Each row is where one point has got to under a steady rotation. How many ticks took it there?
The counts run from 0 to 347.
[120  95 171 124 148 145 122 104  62 130 124 112 102 148 163 140  68 121
  99 117 117  96  98 146 127 136 106 127 107 131 174 144 115 151 146 140
  94 133 176 108 185 118 123 124 125]
190
[103 100 176 123 156 141 113  88 101 121 130 135 113 156 128 145  95  88
 111 157 144  96 155 134 113 130  86 115  70 110 176 150 124 106 137 108
  83 138 164  99 174 109 130 120 140]
89
[ 98 106 166 160  94 156  93 135 120 127 155 138 141 137 103 126  89 157
 135 136 124 131 106  92 136 153 132  92 107 104 149 122 147 128 146 130
 101  66 156 108 180 148 121 105 197]
241
[107  87 154 133 124 147  88 119  55 120 134 122 104 109 121 129 104 152
 112 148 109 136  96 123 132 119 150 113 151  82 176 109 139 120 150 114
  99  96 157  83 203 149 101 153 165]
230
[ 81 120 173 133 144 167 111  98  79 105 116 139 122 125 141 122 108 113
 130 141 130 111 123 109 133 158 117 109  65 114 159 130 114 107 180 116
 105  94 137  76 162 154 140  85 151]
174
[112  91 130 115 132 179 131 153 120 159  93  91 126  96 161 113  74 103
 100 154  80 131  89 131 137 131 118 124 116 138 158 140 125 123 133 109
 109 108 175  95 193 153 112 117 137]
208
[116 126 151 156 102 136  97 126 109 154 143 135 134 122 120 119  85 127
 132 171 104 128 123 132 142 124  94  76 148 108 184 110 119  67 154 161
 110  77 183 126 146  96 116  83 146]
55
[108 140 175 155 147 147 120 102  99 118 102 108  96 130 136 157 100 120
 103 142 111 115 122 142 138 171 102  90  90 130 201 126 109 107 170 164
 104 104 148 106 165 136  92  80 150]
169
[ 88  91 150 122 124 156 105 126 128 139 114 128 115 101 134  90  81  73
 113 165 129 126 111 129 115 131 121 125 142  93 157 153 111 120 117 129
  95  87 186 100 183 110 110 155 172]
212
[ 89  88 166 148 129 161  84 110 116 143 143 127  99 165 118 111 100 128
 118 146 137 138 150  83 123 153 131 123  84 102 158 109 149  97 162 107
 126 107 155 106 168 132 136 123 208]
343
[111 107 160 133 123 141 132 135 121 134 115 138 118 113 102 135  90 148
 100 141 119 124  94 133 151 159 158 113 122 128 164 103 141 106 184 151
  74  91 159 125 162 183  84 101 156]
235
[114  68 128 111  98 153 107 127 102 162 142 128 128 110 134  74  77 124
 111 165 118 137 114 122 133 111 109 126 129  93 163 109 142 114 125  91
 107  88 181 121 202 113 119 139 140]
314
[123 115 156 133 114 153 104 119 127 146 144 137 125 108 105 111 117 126
 138 186 136 139 111 119 138 131  88 111 117  97 205 119 136  77 134  96
  82  91 174 140 167 113 111 130 196]
334
[107  66 144 152 122 175 108 118  95 146 122 133 111 125 125 158  70 135
  94 156 104 130 113  84 144 144 122 106 132 132 129 121 158  89 152 117
 100 148 142 103 175 173 128 103 170]
134
[120  91 171 129 127 121 138 125 158 151 122 109  97 128 110 113  71 121
  72 163  94 123 129 139 143 122 113 110 149 102 188 114 123 110 136 126
  95  99 172 138 183 129  94 125 143]
319
[125  92 160 151 123 168 132 128 171 164  94 111 125 113 158 112  96 134
  97 168  73 118 103 116 140 117 104 111 145 119 185 123 130  93 120 133
 102 107 169 112 182 122  96 134 164]
121
[105  99 184 167 141 152 108 122  77 139 128 139 115 161 162 117  86 107
 127 124 127  97 112 104 131 111 143 120  79 130 171 129 143 141 157 113
 114  95 162 100 191 112 141 112 120]
277
[109  75 197 126 152 157 127  91  98 148 109 141 107 125 166 126  90 122
  98 163 104 108 130 110 130 113 127 133 114 107 166 133 134 129 146  93
  81 135 138  76 182 139 117 148 124]
108
[117  94 142 159 110 147 100 105  48 141 140 133  98 107 140 111 103 122
 137 161 118 130 127 125 147 108 120 100 121 114 188 100 132  84 161 107
 118  84 151 109 165  99 147 102 137]
61
[ 98  89 176 138 116 117 113 120 124 136 125 143 117 119 127 103  76 116
 127 177 132 130 146 122 141 144 110 119 142 101 187  80 165 119 120 137
 112  81 156 143 197 114  96 132 177]
232
[ 66  94 159 135 123 161 114 147 111 145 121 151 142 117 124 101  84 122
 133 172  79 118 109 101 144 109 124  98 144 118 144 134 152 102 129 126
 134 101 167  98 192 141 137 122 183]
222
[105 118 143 129 159 162 150 123 124 138 119 119 108 118 140 113 102  87
 108 142 109 117 124 128 141 129 120 112  55 155 187 132 100  78 177  92
 105  98 173 116 168 154 144  84 127]
86
[ 98 123 177 110 159 149 153 108 120 136  76 105 133 128 182 112  91 114
  91 147  78  99 115 134 129 139 119 123  89 144 175 101 124 111 175 136
 118  98 162 106 157 151 108  95 108]
188
[100  73 114 108 115 153 112 148 111 159 133 102 124 134 121 104  64 130
  93 154 107 129  84 117 133 133 114 112 147 133 151  98 160 116 140 139
 110  95 203 147 174 139 101 122 188]
227
[ 99 131 147 155 134 166 112 128  95 120 128  94 109 118 124 127 142 117
 136 155 117 151  85 113 129 143 123 102  98 102 195 109 134 106 164 101
 120  66 156  90 156 132  95 104 172]
249
[113  95 156 106 139 128 113 123  94 147 129 104 107 135 114 154  86 128
  69 159 105 104 120 119 132 113 117 114 136  94 167 101 161 102 132 122
  95 138 185 119 193 145  82 126 121]
312
[103 131 168 132 104 124  85  95  89 124 133 149 128 133 117 118 102 123
 102 141 158 105 158 126 128 160 109  96 104  89 186  97 149  88 156 142
  93  75 165 121 162 111 103 111 145]
63
[107  72 146 159 123 195 114 123 123 159  95 126 106 103 155 106 104 125
 108 169 109 145 109 110 146 131 126 128 132 120 160 132 142  97 141  82
 109 110 133  82 190 131 119 143 161]
127
[ 88 100 148 120 166 154 126 101  77 124 115 110 114 154 176 116 105  94
 122 144  70 124 102 113 112 120 102 119  94 129 169 125 112 133 145 111
 147 108 163  82 167 118 140 100 141]
182
[100 113 184 136 137 133 132  97 118 128 110 140 125 141 153 128  71 103
 148 181  88 116 149 148 132 139  69 101  96 135 169 131  99 115 152 148
 126 103 151 117 159 110 124  78 142]
177
[ 93 121 171 184 129 156 121 127 154 145 102 125 131 114 125 109  94  95
 115 173 131 126 135 102 147 144 137  96 135 108 176 105 153  68 159 131
 118  77 160 118 157 130  97 110 157]
45
[ 78 120 183 144 149 151 100 124 124 136 128 123 125 163 131 121  76 115
 132 139 106 113 140 102 118 159 134 100  72 133 158  96 135  99 160 153
 138  78 153 115 153 142 135  78 160]
262
[ 92 100 175 143 132 150 124 141 120 148 115 115 121 130 120 137  64 122
  89 155  94  92 107 134 148 131 131 111 149 129 143 160 130 114 142 169
  96 124 180 121 191 154 110 124 156]
216
[110 110 162 131 150 157 116  91  79 108 132 111  95 148 120 159 104  99
  90 143 128 115 118 129 121 134 102 105  86  94 182 157  99 124 160 101
  83 133 168  95 162 124 109 121 129]
88
[ 97  86 129 116 129 163 133 143  99 146 119 121 134 105 129  96  97 127
 112 181 106 141  82 113 147 114 132 120 135 131 170  89 165  96 155 115
 103 106 184 134 171 163 102 108 169]
228
[125  73 170 104 138 151  97 111 101 171 123 105  86 110 152 123  66 118
 103 155 111 146 112 144 123 123 150 153 129 111 166 110 118 123 155 105
  89 104 171  93 169 135 106 124 132]
21
[113  86 162 148 137 153 138 117 103 151 128 114 130 122 158 135  85  89
 128 158  90 120  86 116 125  88 122 101  85 129 161 135 118 118 150 102
 115 108 177  88 158 135 141  75  91]
284
[114 136 168 145 147 155 120 103 110 118 119 120 117 131 133 114 131 109
 125 157 112 115 116 134 133 114  88  96  90  99 225 139 101  99 148 102
 103  84 165 102 164 108 113 111 123]
81
[ 90  87 167 128 160 128 132 123 121 151 125 114 108 109 113 138  58  81
 106 175  85 108 106 127 140 113 121 115 151 118 164 135 117  94 132 162
 100 127 188 122 177 162 110 107 161]
217
[112  93 184 120 165 130 128 120 125 176 113 109  93 111 163 123  72 103
 120 161  86 131 108 128 120 105 149 153 128 123 186  95 124  88 145 115
 114 118 162 107 169 149 110 118 143]
20
[113  77 143 108 131 130 124 120  94 154 139 128 104 125 141 122  67 112
  92 173 113 117 134 122 121 106 104 118 128  99 164  98 166 113 111 105
 110 120 184 128 202 129 106 136 143]
313
